In the data rows, 50 means zero.
Here are some points, each followed by its number:
(62, 49, 35, 62, 54, 65, 42, 42, 56, 62) 0
(60, 45, 60, 51, 44, 63, 27, 27, 62, 59) 1
(49, 56, 42, 56, 46, 58, 33, 33, 38, 48) 2
(45, 31, 53, 42, 45, 47, 44, 44, 59, 47) 3
(67, 59, 57, 65, 46, 45, 47, 48, 50, 67) 4
(61, 50, 46, 35, 50, 58, 56, 56, 54, 61) 5
(52, 61, 36, 34, 41, 55, 59, 59, 52, 53) 6
(70, 54, 55, 72, 37, 46, 56, 55, 61, 70) 7
(59, 59, 68, 47, 44, 57, 54, 55, 58, 59) 8
(54, 49, 63, 51, 37, 35, 59, 59, 50, 54) 9
(61, 56, 53, 46, 61, 45, 42, 42, 36, 61) 10
(66, 45, 49, 63, 61, 50, 27, 29, 64, 66) 11
(42, 44, 45, 43, 36, 61, 41, 40, 47, 42) 12
(52, 52, 68, 49, 52, 56, 54, 54, 45, 52) 13
(45, 59, 60, 49, 52, 56, 55, 55, 51, 46) 14
(37, 51, 55, 58, 56, 48, 72, 72, 53, 37) 15
(38, 59, 33, 38, 50, 27, 56, 57, 60, 38) 16
(57, 56, 47, 53, 55, 72, 52, 53, 69, 58) 17
(37, 49, 39, 61, 68, 55, 43, 42, 58, 36) 18
(58, 55, 45, 43, 56, 51, 57, 58, 45, 58) 19
(50, 51, 40, 35, 65, 42, 59, 59, 48, 50) 20
(60, 61, 49, 58, 44, 33, 72, 72, 44, 61) 21
(32, 57, 63, 57, 50, 49, 50, 49, 57, 32) 22
(58, 54, 45, 59, 55, 59, 50, 51, 41, 58) 23
(60, 50, 63, 63, 48, 39, 54, 54, 48, 60) 24
(47, 60, 65, 40, 52, 49, 53, 54, 40, 46) 25
(38, 20, 62, 47, 26, 35, 33, 33, 59, 38) 26
(60, 36, 52, 53, 54, 42, 48, 48, 53, 59) 27
(62, 63, 44, 60, 40, 39, 68, 67, 30, 62) 28
(36, 55, 46, 47, 61, 32, 40, 40, 56, 36) 29
(49, 60, 56, 57, 56, 55, 53, 53, 63, 48) 30
(48, 53, 46, 49, 57, 63, 51, 51, 53, 49) 31
(41, 61, 50, 49, 47, 61, 50, 50, 41, 41) 32
(37, 53, 65, 49, 47, 59, 47, 47, 31, 38) 33
Which three points above are nearest to each new point? Their numbers follow each, nearest first.
(46, 44, 34, 63, 54, 36, 53, 52, 36, 46) 23 27 20
(58, 58, 55, 61, 43, 50, 47, 47, 69, 58) 30 4 8
(45, 34, 39, 54, 50, 59, 54, 54, 50, 44) 31 3 12
(62, 51, 58, 62, 62, 43, 63, 62, 51, 63) 24 19 4
(53, 36, 38, 53, 33, 34, 38, 38, 30, 54) 2 27 12
(45, 52, 46, 43, 42, 58, 62, 63, 39, 44) 32 6 14
(35, 52, 63, 53, 50, 61, 48, 47, 51, 34) 22 33 14
(67, 50, 67, 55, 39, 30, 29, 28, 41, 67) 4 10 24
(45, 62, 58, 35, 44, 42, 40, 39, 61, 45) 29 25 14
(31, 58, 34, 51, 61, 31, 39, 39, 66, 31) 29 18 16
(34, 45, 35, 48, 50, 41, 57, 57, 71, 34) 16 29 18
(59, 47, 66, 52, 59, 30, 39, 39, 57, 58) 27 24 10
(36, 52, 65, 62, 48, 43, 41, 41, 52, 37) 22 29 33
(61, 17, 58, 44, 39, 32, 35, 35, 73, 61) 3 26 27
(62, 65, 55, 51, 74, 65, 44, 45, 63, 61) 17 30 31
(35, 39, 35, 44, 52, 48, 60, 61, 59, 35) 16 20 15
(60, 59, 45, 61, 60, 33, 33, 33, 63, 60) 11 4 27
(49, 58, 33, 62, 52, 65, 52, 52, 57, 50) 31 0 17
(64, 22, 60, 40, 29, 54, 25, 24, 57, 64) 1 3 26
(50, 36, 42, 34, 63, 57, 70, 70, 50, 50) 20 19 5
(43, 29, 52, 31, 39, 60, 49, 49, 36, 43) 12 3 33
(45, 40, 43, 44, 64, 68, 61, 61, 48, 46) 31 19 20
(39, 54, 42, 43, 60, 35, 57, 58, 57, 38) 16 20 29
(47, 53, 62, 50, 48, 39, 54, 54, 38, 47) 25 13 9
(45, 50, 50, 57, 48, 67, 54, 54, 36, 45) 32 31 23
(51, 57, 43, 61, 60, 44, 48, 48, 67, 50) 30 31 18
(48, 54, 71, 70, 55, 38, 54, 53, 47, 48) 24 13 9
